In the rows, zero is written as 128.
Each path below is one point turned by a fixed rotation once a step. After each direction that follows a path, write how fast that rotation turns it, in degrees per step (0 if it stays still).
Each turn is a multiple of 5 degrees from 10 to 175, or 0.
Each row of a path follows its step; steps can be skipped.

step 2: [128 132 124 119 130 135 119 143 129 131 136 119 132 134 132 126 114 131
 130 121 130 133 137 150 125 128 133 127 141 135 133 126 136 135 129 141
 129 123 145 121 133 136 134 137 125 137 133 128 112 117 144 127 135 134
 130 113 138 133 115 135 134 146 140 123 133 138 134 131 142 132 125 130
 123 139]
step 3: [143 129 141 128 113 132 128 146 126 128 135 128 135 128 114 134 126 124
 131 126 143 120 140 146 129 128 122 135 129 116 137 125 123 131 123 131
 148 113 131 132 120 127 112 123 122 128 120 132 124 123 134 125 126 140
 112 115 135 120 134 141 132 138 122 133 126 125 138 124 138 138 120 124
 123 131]
step 4: [126 139 133 121 135 135 118 143 126 129 120 137 154 132 137 136 134 132
 135 130 138 128 132 137 126 137 123 125 145 128 128 130 120 131 121 119
 129 134 121 126 121 136 147 112 118 130 121 130 117 117 127 128 128 137
 114 132 135 126 130 136 131 129 140 138 129 140 142 130 134 134 129 118
 122 143]
step 5: [125 127 133 126 132 126 103 136 130 127 124 133 111 132 117 123 128 130
 140 110 130 128 141 151 135 135 118 139 135 122 128 120 131 135 118 129
 124 118 132 130 127 127 136 128 127 142 132 138 115 118 133 135 121 135
 129 121 127 123 122 120 134 129 132 133 140 131 135 132 138 136 129 129
 133 150]
step 10: [127 117 135 128 136 136 124 139 113 122 126 126 139 130 120 117 115 127
 128 111 138 132 145 127 134 133 132 126 131 118 120 137 137 128 111 121
 117 120 138 129 137 120 134 112 120 135 122 133 121 126 121 128 135 133
 112 118 123 131 114 134 130 144 126 131 135 130 131 133 132 116 127 118
 122 143]
step 14: [130 131 154 118 134 132 125 139 121 122 118 137 119 133 117 130 131 126
 126 121 139 124 144 116 127 123 136 144 127 123 131 134 121 127 127 131
 129 110 131 123 116 122 136 127 124 133 134 135 125 116 130 132 122 141
 124 123 131 121 113 135 124 135 121 140 135 133 139 142 141 138 115 125
 119 128]
step 15: [121 133 136 129 124 130 114 135 122 130 127 139 138 126 123 113 114 129
 137 127 130 117 137 125 125 131 120 122 133 129 135 130 122 131 118 121
 122 125 124 123 124 135 128 121 120 140 115 125 128 115 141 136 137 127
 128 128 116 126 116 151 127 121 146 133 146 130 146 134 141 120 124 119
 119 122]
step 16: [132 119 122 127 135 135 115 133 132 123 140 130 121 136 115 116 124 132
 121 127 139 115 131 131 131 129 129 135 126 116 135 120 122 135 114 110
 129 114 116 123 135 132 133 119 125 136 133 138 133 115 121 130 124 113
 119 123 139 133 130 133 130 133 134 121 144 131 132 145 145 143 131 121
 129 137]
step 22: [112 131 139 126 137 128 126 148 130 121 142 134 146 128 123 130 115 135
 125 124 134 119 130 125 127 139 135 137 132 118 132 126 121 135 141 124
 132 122 113 129 133 140 126 123 126 129 139 144 126 117 135 130 128 146
 116 120 136 130 132 131 121 123 131 128 128 141 125 151 127 122 117 121
 129 126]
Speeds:
[130 126 127 126 132 127 128 127 125 130 129 129 128 130 130 130 128 129
 127 123 128 127 129 128 129 125 128 130 128 128 126 127 128 127 131 128
 129 129 125 124 129 130 131 128 129 129 131 130 131 126 127 130 127 128
 127 130 127 133 126 129 129 131 128 129 127 128 125 126 124 128 125 126
 128 133]  120
[127 126 127 123 123 125 127 131 129 130 127 127 128 128 131 131 128 131
 129 128 128 128 129 132 127 128 127 128 127 130 126 128 129 125 128 128
 130 130 130 130 129 126 128 127 127 127 126 129 123 130 129 129 130 129
 128 130 131 126 128 127 133 130 127 126 127 127 131 127 126 129 128 126
 129 131]  10
[126 129 131 127 131 125 124 126 127 131 124 127 132 128 129 128 128 129
 128 129 124 128 130 123 128 130 127 129 127 126 128 126 129 128 127 129
 125 128 127 125 128 126 129 128 127 130 129 127 126 131 129 132 126 130
 126 125 126 125 129 125 129 129 126 130 125 127 129 129 129 128 126 129
 131 129]  80
[126 127 127 129 127 126 130 128 128 128 127 129 127 126 130 125 127 128
 127 127 126 127 126 121 127 127 128 130 122 130 126 127 127 127 129 125
 128 126 127 128 126 128 127 129 127 127 127 132 127 127 130 132 130 126
 127 129 128 129 127 127 127 128 128 126 132 129 127 134 128 129 128 126
 126 126]  10
[127 129 129 129 127 127 130 124 123 126 128 130 130 127 128 131 124 130
 129 127 128 131 131 127 125 126 128 131 129 127 131 129 129 126 128 125
 129 126 127 129 125 128 128 131 129 127 128 127 128 128 129 128 127 128
 128 131 129 126 131 132 130 125 128 129 127 126 126 127 126 132 128 130
 128 127]  130
[126 129 131 126 128 122 126 132 130 128 129 129 128 128 131 128 127 126
 131 128 127 126 130 128 131 125 131 124 129 124 129 131 129 125 128 128
 126 126 127 127 129 129 127 128 127 127 130 128 132 129 127 126 128 125
 130 131 130 126 127 127 126 127 127 125 127 126 126 130 129 128 128 126
 127 127]  10

step 3: [138 123 119 126 146 128 132 113 132 125 136 130 124 133 146 129 135 114
 130 130 114 123 133 118 126 132 148 113 126 133 114 134 117 141 113 122
 133 136 130 141 125 122 141 139 134 125 119 140 140 128 125 129 128 123
 131 119 121 123 122 126 135 131 125 141 119 137 131 128 137 131 136 117
 138 132]
step 5: [137 132 141 113 137 120 127 122 153 117 130 134 134 129 128 122 127 113
 138 129 122 123 135 123 129 124 127 123 128 110 133 129 122 130 126 121
 129 127 131 126 128 121 133 134 146 106 144 128 134 131 131 122 125 139
 136 121 136 129 128 140 129 137 124 146 125 114 139 134 141 133 124 138
 127 140]
step 6: [139 135 126 123 124 115 119 112 134 114 143 134 121 126 149 127 136 123
 132 138 127 119 132 125 115 141 130 112 131 128 119 121 142 129 131 126
 119 123 140 122 128 123 123 138 143 125 139 124 138 140 134 127 128 135
 133 123 119 120 127 131 131 146 122 135 121 130 125 135 147 135 120 125
 131 131]
step 7: [138 129 125 128 130 116 126 104 111 118 126 123 125 135 131 129 122 113
 141 126 121 125 123 120 123 133 132 112 125 120 131 122 127 130 123 120
 124 122 133 117 125 139 110 137 133 119 124 119 132 134 120 117 140 127
 138 119 129 128 141 129 123 122 129 140 115 126 119 140 138 132 139 115
 135 140]
step 11: [140 125 122 124 147 114 116 125 132 114 137 130 128 129 135 120 133 115
 145 130 127 124 133 134 120 129 126 126 124 121 120 130 129 128 127 124
 132 128 133 120 116 130 122 145 136 126 138 137 137 144 126 112 125 124
 139 131 128 133 132 133 124 124 137 133 123 102 128 117 110 136 134 139
 129 125]
step 14: [134 127 128 120 137 125 124 114 135 123 114 125 125 142 131 122 125 103
 131 130 112 119 128 125 132 126 120 120 119 121 121 120 115 148 130 118
 129 139 125 135 125 121 130 149 132 113 128 133 133 129 122 115 129 125
 135 119 124 119 145 133 129 123 124 140 121 127 124 127 123 129 137 116
 129 138]
step 16: [133 124 126 117 121 118 121 122 134 111 132 136 133 130 139 136 138 116
 122 120 124 124 136 120 116 134 133 122 118 113 129 126 119 132 124 132
 126 125 128 121 120 139 125 127 145 115 137 116 124 143 113 118 127 140
 132 117 123 139 127 135 118 129 109 138 121 124 127 130 139 135 121 134
 144 132]
step 18: [130 126 113 122 137 108 126 122 124 118 128 131 128 133 141 117 126 115
 144 135 118 121 121 117 121 146 138 110 125 124 111 122 144 132 128 114
 134 128 122 133 132 139 115 125 135 131 131 125 134 134 126 121 136 124
 143 131 132 123 124 131 138 128 132 131 117 108 128 128 125 132 127 127
 136 129]
step 24: [131 129 127 129 126 130 121 116 132 114 123 123 117 127 123 114 131 120
 144 136 112 126 133 111 120 128 134 117 124 118 116 118 120 131 121 116
 125 119 131 130 127 130 132 138 131 116 132 137 140 123 130 125 142 121
 135 118 114 126 130 136 139 136 137 142 119 124 114 134 137 120 115 114
 133 121]
Speeds:
[129 129 127 127 127 129 130 127 130 130 130 128 127 127 129 125 127 130
 128 131 126 131 127 128 126 129 128 130 130 130 124 128 131 126 128 130
 132 131 125 131 129 126 131 126 127 128 131 129 130 132 127 126 127 127
 131 128 126 128 130 127 128 130 129 129 124 129 128 130 129 125 126 127
 129 127]  120
[126 126 127 130 129 125 128 129 126 125 131 124 125 131 128 129 124 130
 129 129 127 127 126 129 128 125 127 128 128 127 127 131 128 127 130 128
 131 126 127 129 125 130 128 127 128 131 126 130 130 129 132 124 127 127
 126 131 129 130 126 130 126 127 130 125 125 130 127 127 128 128 130 131
 126 129]  35
[130 128 129 129 130 128 128 132 128 124 125 130 124 128 129 128 129 128
 128 128 130 129 124 132 126 127 128 129 131 129 127 128 127 127 126 127
 126 128 131 130 128 130 130 131 125 128 131 126 132 125 129 131 125 128
 125 130 124 126 128 129 128 132 129 127 129 130 125 129 130 129 126 127
 127 128]  160
[126 127 125 131 130 129 125 129 126 127 126 127 126 130 129 129 130 130
 126 127 128 128 128 128 127 127 123 128 128 127 126 125 128 127 129 129
 129 128 129 127 129 126 127 129 127 125 127 126 124 127 127 125 123 127
 130 130 128 131 131 125 125 130 125 129 125 126 128 125 123 129 127 125
 124 126]  20
[126 129 127 126 130 129 128 126 128 128 128 127 125 127 127 128 128 128
 128 129 126 124 123 127 132 124 130 128 128 128 126 128 128 127 129 124
 129 129 125 127 132 131 129 129 128 130 128 126 125 127 127 129 131 124
 124 128 125 128 129 126 130 127 126 131 128 129 127 128 127 126 129 125
 127 128]  65
[128 129 130 128 130 126 126 132 128 127 125 126 125 127 127 126 127 126
 128 130 129 130 129 127 129 127 126 129 129 126 128 128 130 128 125 127
 128 128 126 128 130 129 126 127 126 126 132 132 130 128 130 126 132 127
 129 129 132 127 130 132 130 125 128 128 129 126 132 126 127 129 126 125
 126 127]  110
